One vector is turned by the same rotation once a step. Each row is the vector after some number of steps, and that number follows the row.
The counts run from 0 to 467.
[-23.8  36.0  29.4 -23.8  -8.8 -38.4  15.7 -13.8 -30.4   9.5 -15.1  23.7
 -11.4  18.7   1.5   9.5  -5.3  -6.9 -31.3  -7.4 -11.3  -7.4  -6.3  11.8
 -44.4 -19.1 -15.8   1.0   2.4 -15.6  -6.2 -24.1  -5.6  20.9 -10.7 -25.5
  -4.3] : 101
[ 27.1  -5.0  16.2   1.3 -16.1 -11.3 -29.7 -16.5  15.6  13.9 -12.7  -4.3
  16.7 -12.0  16.4  24.7  -9.3  46.0 -18.6   7.7  51.1  17.4 -15.3 -16.2
  11.1 -21.5 -23.1  21.0  -0.2  -0.2  -6.4  -1.5 -23.6   7.1  32.0   7.3
 -10.3] : 429
[ 35.3   9.5  32.5   7.2   7.3  15.6 -11.8 -14.5  21.9   4.7  24.0  -0.2
 -14.1 -34.3  -0.5  15.3  -0.2   9.6 -34.3  -3.2  -2.4  21.8   3.7   8.5
   0.5 -13.9  45.0  -2.2  23.6 -27.1  16.0   4.4 -21.2   4.5  18.9 -20.7
 -20.9] : 359
[-12.4 -10.1  40.4 -18.1  34.6   0.9 -11.8  -7.9  10.3  12.2  17.0  -5.1
  -6.7   2.7  -9.8 -13.6   4.0  17.9 -21.7   2.0  40.2 -17.8   1.0  -0.6
  17.4 -51.5  -3.3  15.7 -14.9 -14.3   5.8  33.4   8.8 -10.1  29.5 -21.3
  -8.0] : 78
[-24.9  44.7 -17.9 -23.1   1.4   4.7  -5.5 -36.4 -24.4  12.8  -9.5  15.2
  19.1  13.3   0.1 -10.7  -9.0  31.3  -4.8  10.9   7.0  -2.9  32.6   7.2
 -13.2 -11.3 -17.3 -12.1  -9.5  14.8 -10.2   1.8  49.2  13.2  -7.2  12.0
 -20.9] : 215
[-10.7   3.6 -11.2  -2.4  -8.1  14.0 -28.0 -64.6 -31.9 -22.2   3.5   3.0
  21.8  13.8  -5.7 -21.4 -24.3  14.3   0.4  17.3   7.1 -13.4  16.6   8.4
 -20.2  -3.5 -27.2  -4.2 -16.0  21.5  -2.4 -33.0  11.9  10.6 -19.0  18.6
   6.5] : 217
[ -1.5  26.7 -12.0  -5.3  38.7   0.8  11.4  -9.8  -5.1   3.1  -6.6   3.9
  27.0 -13.4 -25.6  -7.8 -21.0 -25.1 -42.1 -11.2 -29.0  -6.8  37.3  30.6
  -4.9 -26.3  28.6   1.6  -7.4 -24.1 -17.3  -4.3  19.6  18.8 -12.9  12.8
  -1.6] : 284
[-14.0  56.1  -7.3 -34.0 -15.5  15.5  26.1   4.9   7.6 -21.8  10.4  -6.5
  -4.8  21.0   1.4 -28.5  -4.5   2.1 -14.3  27.6   1.3  39.8  -4.2  -5.1
 -27.1 -22.2  -0.4   3.0 -25.1 -20.7   1.4  27.3 -27.2  -4.1  -3.1  -4.1
 -24.2] : 440
[  0.1 -25.6 -22.1  21.1  -4.5  29.9 -45.2 -28.8 -20.8  16.4  39.0 -17.6
   2.5   0.0  10.2  32.0 -19.3  41.9  -3.5 -15.8   0.2   0.5  13.9  18.2
  21.4  20.2 -21.7   0.8 -13.2   6.8 -18.3  -2.2  12.1   3.5   4.6  24.7
 -20.9] : 130
[  8.1  -5.1 -11.7  22.8 -10.3  31.4  -8.5 -15.8  10.6 -17.0  22.0  -8.2
   4.4  -6.3  -6.8  -3.7 -54.8 -16.6 -26.1 -14.1 -26.3  20.5  -8.6  -2.4
 -15.6 -35.8  -6.8   3.9 -13.4 -26.5 -16.9 -30.6 -26.0  15.4 -11.6  -3.0
  -6.3] : 20
[-19.6 -11.1   9.0 -11.1   3.3  32.0  19.3  35.5  -5.4  11.2  23.3  -2.4
   0.2  50.1 -13.0 -24.6  -8.0   5.8  13.2  -5.4  11.4 -17.7  -6.6 -43.4
 -27.2   5.4   9.7   1.3 -20.8  10.9 -12.1 -13.4   3.4  -7.4  44.3 -13.5
  -1.2] : 324
[ 36.7  33.8  -6.0   7.6 -15.9 -30.3   8.0   9.5   5.1 -12.5   8.8   9.6
   3.2   9.4  28.6 -13.7  20.2  26.4 -27.2 -10.6   7.2  54.1   3.9  30.6
 -20.0   0.9   0.0  -1.8  -2.5 -15.6  14.4 -15.6 -18.2  13.4  -1.5   4.6
 -35.5] : 445
[ 10.7   4.3 -12.5 -39.8  37.8  34.7   2.5   9.0   9.6 -16.7  23.7 -10.8
 -16.7  27.6 -16.1  12.0   6.6  16.0 -10.0  -1.2   3.3 -41.5   6.3  -6.8
  15.0  17.3  23.9   8.9 -12.2  27.9 -22.1  10.1  24.9 -15.7  29.8  16.4
 -15.4] : 62
[  9.4 -25.0 -15.2  23.5  -0.3   8.3  39.8 -12.9 -19.0  12.4 -12.7   6.1
  44.8  12.6  11.5  10.3 -12.4  12.8   8.1 -18.3 -12.8   1.7 -22.0   3.0
 -21.8  -1.4 -14.0  -8.4 -13.3 -15.8   8.3 -39.8  13.1  38.3   3.0  22.5
 -19.5] : 34
[-24.5 -28.2  50.5  -8.3 -13.1   5.4 -15.4  27.0 -11.6   8.7   8.4   1.7
   9.9 -14.7 -12.6 -13.2 -10.4   2.9 -27.6  30.7  44.8  -6.7  10.9  -4.0
  -4.3  19.1  35.4  10.0  -7.1 -14.3  -3.7  21.1 -14.8 -20.6  16.7 -22.3
  -2.9] : 340
[ 42.8 -11.5 -43.5   3.7  -4.2  -1.4   0.9  16.9 -14.2  -7.8 -13.4  -1.0
  49.7  12.8 -14.4 -12.9   0.6   6.5 -16.7 -10.2  30.3   0.2  -0.2  12.4
 -14.8  39.5   1.6   8.3 -26.9  22.4  -7.6 -23.1 -20.9 -12.3  13.3  23.3
  10.1] : 333
[ 16.3   1.5 -16.7 -15.7   8.4  -2.2 -16.1  -2.9 -42.6  16.0  10.1  43.2
 -16.3   5.7 -19.6  13.3  10.2   3.1 -14.6  -2.7 -21.6 -17.2  27.4   7.6
 -28.8  40.2   4.1 -12.8  -4.6  12.2 -40.1  -4.2   9.9  -3.9  -5.6 -27.2
  28.3] : 400
[ 22.4  -9.1 -21.4  32.4 -15.1  38.3  -9.2 -24.4  -4.5 -35.0  18.0  -1.1
  15.2 -11.8  -8.8 -19.2   1.6  -2.3   4.8  32.5   1.9   1.7  35.5 -34.3
 -16.6  16.1  16.5   4.6  -8.0 -14.3 -10.8 -30.1  -9.0  29.1  -0.7  23.2
  25.7] : 222
[  8.7  17.2  -2.9 -17.6  -8.8  40.2  14.7  20.7  25.6 -29.5  42.8   0.0
   8.5   3.6   3.4   6.7  -9.3  17.0  24.2   4.2 -14.1   4.3  -0.9 -14.5
 -40.6 -22.3   8.5 -14.5   2.8 -29.9  12.5 -10.2 -21.1  15.3 -10.3 -32.3
 -18.9] : 25
[ 23.5  -5.2  15.2 -30.4  18.7  -3.9   3.4 -13.7  -8.4   5.5   3.5   2.9
   7.9 -16.9 -31.9   3.3 -27.0  -7.8 -17.6  -3.4  -4.6  -5.4   9.8  36.2
 -24.5  12.6 -13.7   4.6 -36.8 -19.4   0.7  -2.9 -41.2 -42.9 -13.2  -7.1
  -9.8] : 267
[ -9.1 -12.2 -11.3 -23.2   0.7  21.6   2.1  18.5  19.2  -9.7 -10.9 -12.4
  11.7 -12.5  21.7 -17.4  25.9  12.2   7.8 -17.5  27.9  -2.2   3.3  -2.5
 -15.7  41.3  27.2  -1.7   2.0   0.5  -1.6   5.1  15.0  18.0  40.1  20.4
  44.6] : 407
[ 20.1  22.7 -34.8  -5.4  24.5  12.3  -1.9 -25.9  -4.1  14.2  13.6   5.1
  24.0  19.6   0.7  12.4  12.8  33.0 -23.2 -34.4 -24.7 -21.6  29.9  32.2
 -39.0  -3.6 -22.1  -2.5  11.2  -9.1  25.8   4.3 -11.7  -9.8 -19.1  -4.2
   6.0] : 198
[ 18.7   9.8 -34.3 -23.3 -13.6  37.9 -25.3   2.1  25.1  10.0  -2.0 -11.8
   9.8  10.5  -3.6 -25.7 -14.2 -12.6 -28.9  -3.8  16.4  25.5   4.3  -6.7
  -4.3 -13.1  23.2 -14.7   2.2  35.0 -21.8  19.8 -19.0  -0.3  17.2 -16.2
  38.1] : 421
[  9.7  28.3  -7.6 -52.3  -5.0 -24.0   0.9  26.2  -1.1 -17.9  22.4  -7.3
 -32.2   1.4  17.6  31.1  41.9   0.6 -16.7 -12.1  10.0  14.3  -4.7  30.4
 -15.7   6.4  -1.7   1.0 -17.0  -8.3  -0.8  30.6 -14.2   6.9  -2.2   4.7
 -18.2] : 178
[ 17.1 -39.4  18.6   9.4  10.9  -2.5  -2.9   3.5  25.7  11.4  -3.0   0.0
  -5.2  11.8  10.3 -18.0  -5.6   7.9 -25.8  13.0  25.3  10.7  13.6  -0.2
   4.9 -19.1  49.0  13.2  17.4 -11.6  -6.1  32.3  -7.6   4.2  16.4 -22.8
  45.0] : 73
[ 37.0 -22.1  -9.8  26.2   1.9   8.7 -15.0  15.9 -17.8   4.7  45.5   7.0
 -16.7  -3.4   7.0  -4.8  37.5  13.3 -31.6 -16.2  16.7  32.1 -26.3  10.8
  23.0   0.8   4.0  -0.9 -15.7  -8.8 -10.2   8.2 -13.3  -1.9  29.5 -15.1
  -8.6] : 244
[ 14.3  12.8   9.3 -35.7 -14.3 -33.9 -21.6   8.6  -5.2 -10.8  22.1  -3.0
 -34.5  -0.5  29.2  22.6  31.1   9.1 -33.9 -20.4  11.2  15.0  -2.7  47.1
 -10.9   6.6  -8.9  -2.1  -4.3  -0.1   7.0  13.2 -18.4   8.7 -11.3  -5.1
  -4.4] : 179
[-23.8  16.3  -7.3  18.7 -11.7  16.7   1.4   5.2 -18.9 -30.3  31.0 -36.8
   7.8  10.9  12.4 -11.3   9.2 -16.2  -6.4 -21.8 -15.0   3.6  -2.0   8.6
 -32.1  14.1   5.2  11.1 -14.7 -25.7  20.3 -35.2 -31.8  19.1  -0.9  23.0
  19.7] : 107
[ 14.5   7.5   4.1  -0.9 -23.6 -22.0  -3.8  16.0  27.7 -26.2  13.4 -21.1
  -4.6  17.1  14.7  -8.2 -16.0  -0.4   6.0  26.1  26.7  31.9  19.0 -10.0
 -20.0 -27.8   3.7  24.6 -31.2 -29.8  -5.2   8.2 -37.0  19.8 -10.2   7.9
  21.2] : 90
[ -4.7  17.0 -21.5  23.2  -2.3   8.1   2.8 -25.0  -9.1   3.2  -2.8   7.2
   0.0 -18.6  11.8  -6.8 -23.8   2.5 -52.8 -14.8 -14.9  30.0  -5.3  17.8
  -8.8 -37.1 -19.8  12.7 -10.8 -45.5 -24.9   2.6  -4.4   3.3 -15.1   6.8
 -11.6] : 18
[ -2.3  20.1   5.9  -3.5  -4.6  17.5  34.5 -18.7  -1.5  16.1 -20.7  12.9
   5.2  23.9 -11.9 -16.4 -16.0 -23.6 -49.5  19.2  -2.2  14.2   1.5 -23.2
 -24.2 -43.1  -2.8   6.7 -16.3 -22.3  -9.9  10.2 -11.9  -4.8  10.1 -12.7
 -17.3] : 436
[-15.2  31.5   4.4 -29.8 -21.2  33.1  24.3   8.6  14.4 -29.3  12.0 -22.2
  -6.9  36.6  -5.0 -20.6 -28.6  -8.8  -7.0  27.0   4.5  17.2  -9.6 -19.7
 -23.3 -30.3  -3.4  12.7 -24.4 -16.9  -3.6   3.8 -32.3  -3.0   0.1  -8.3
 -16.1] : 439
[-16.1 -27.2   6.8   7.3  31.7  -0.4 -32.9  -4.9 -20.2   7.5  12.8  11.1
   5.5  13.9 -12.1   6.3  -9.5  28.8 -44.6 -12.3  28.4 -52.1   4.4  -4.6
  15.0 -11.2  -9.7  33.8  -4.8   6.2 -26.2  10.7  16.2 -17.5  19.7  -5.5
   8.5] : 414
[  8.9  26.8 -20.4   5.1 -12.5  35.6  14.7   3.6  16.1   4.3  16.6  19.6
   0.8 -12.7   2.7 -13.3 -17.2 -18.6 -24.0  -5.0 -30.2  38.4  14.8  -2.8
 -26.4 -30.3  19.8 -14.4   0.8 -38.1  -9.7   8.7 -10.4   6.9 -15.0 -23.9
 -12.8] : 22
[-13.0  11.4 -28.2   5.0  -0.8   6.3   5.6  -8.2  12.5 -19.6  -9.2  -3.1
   8.9  -9.5  12.9  -1.7 -37.0   3.5 -42.0 -12.4  -2.7  17.3   1.3   9.7
  -7.3 -42.2 -28.3  22.8 -21.8 -48.7 -20.2  -1.2  10.6  12.7 -12.1  23.6
 -26.4] : 17
[-11.8  32.8 -14.5  24.0 -15.4  -9.8  -4.2  38.9  -4.6   1.2  27.5 -19.8
  -2.5  13.5  26.3   1.5  10.7  -0.4 -16.4 -30.2 -21.9  32.6  27.2  12.2
 -22.8  20.9  31.3   1.6   2.5 -21.8  -4.2 -11.8  -7.8  23.8   0.3  17.7
  -6.9] : 109
[  4.6 -40.1 -22.2   0.5 -18.3  -7.0 -12.6  20.6  -9.4 -15.2   8.7  -6.6
  11.1  -9.7  10.9  25.0 -39.9  -5.5   0.7 -13.0  -9.2   6.4   6.7  50.0
  -7.7  24.5  11.4  -3.1 -22.7 -12.6 -23.4  -1.5  11.2  24.8 -42.7  21.5
   0.9] : 467
[ 11.2  18.3  27.5  10.5 -12.3 -20.8  -6.5  -4.5  -1.5   3.9  19.5  -6.5
  -9.6 -26.1  14.6   1.3  27.0   5.0  -8.5   7.4  23.6  48.8  16.8   5.2
 -17.4 -17.8  -2.6  15.1 -24.2 -48.6  12.0   7.1 -35.7   7.4  12.2 -11.8
  12.9] : 92
[  2.3 -52.7   8.6  18.8 -17.0   3.6   2.8   3.3   0.6  18.4  -3.0  15.2
   4.9  10.5   9.8 -16.0 -34.3   3.2  12.1 -22.2   9.3  14.0 -21.6 -19.8
 -20.6  10.1 -12.0  -1.6 -23.2  -5.0 -30.7 -39.9  -0.8   7.8  31.5  -3.5
  28.9] : 319
[ 12.0  -2.8  -6.1  21.6  18.7  26.5  26.8   2.2   3.3  -6.7  36.0 -36.3
  10.5  22.7   1.2  17.0   0.5   6.2  19.9   8.1 -27.5  18.3   8.7 -10.2
  -4.8 -32.3  15.6   9.8 -14.1 -45.9  12.1   2.3 -20.1  31.0 -10.1   1.7
  -5.2] : 374
[ -9.8   0.3  -4.4 -37.3 -18.4  41.7  13.4 -19.0  16.8  -0.4 -13.8   9.8
   3.1  -9.5  22.4 -18.9  -0.4  42.1  28.7  24.2  27.2  22.1   4.4  -9.7
 -10.4  11.2  12.6 -17.2  -0.9  -2.6  -4.7  31.4  23.2   0.5  16.3  -3.9
   5.2] : 141
[-14.9  -7.4  -7.3 -27.3  -9.9   5.5 -15.0   1.5 -25.1  -0.4  -5.3  30.5
 -10.3 -22.9  16.4 -24.9  18.6  12.1   0.0   6.6  11.9   8.0  10.6  21.0
 -30.9  43.9  23.4 -15.9   2.7   4.6 -20.7   8.7  11.4  -0.8   6.7 -13.4
  63.2] : 404
[-10.3   9.3  19.5 -39.6 -26.6  18.4 -11.0   3.8  45.2 -14.6  -4.4 -15.0
  -5.7 -10.5  13.0 -19.7  -3.8 -11.7 -37.0 -10.2  31.0   3.9  18.3   0.6
 -25.6 -26.8  25.1 -11.4  19.7  -4.3  25.5  12.2  -2.7   8.7   2.7  -3.8
  -1.3] : 8
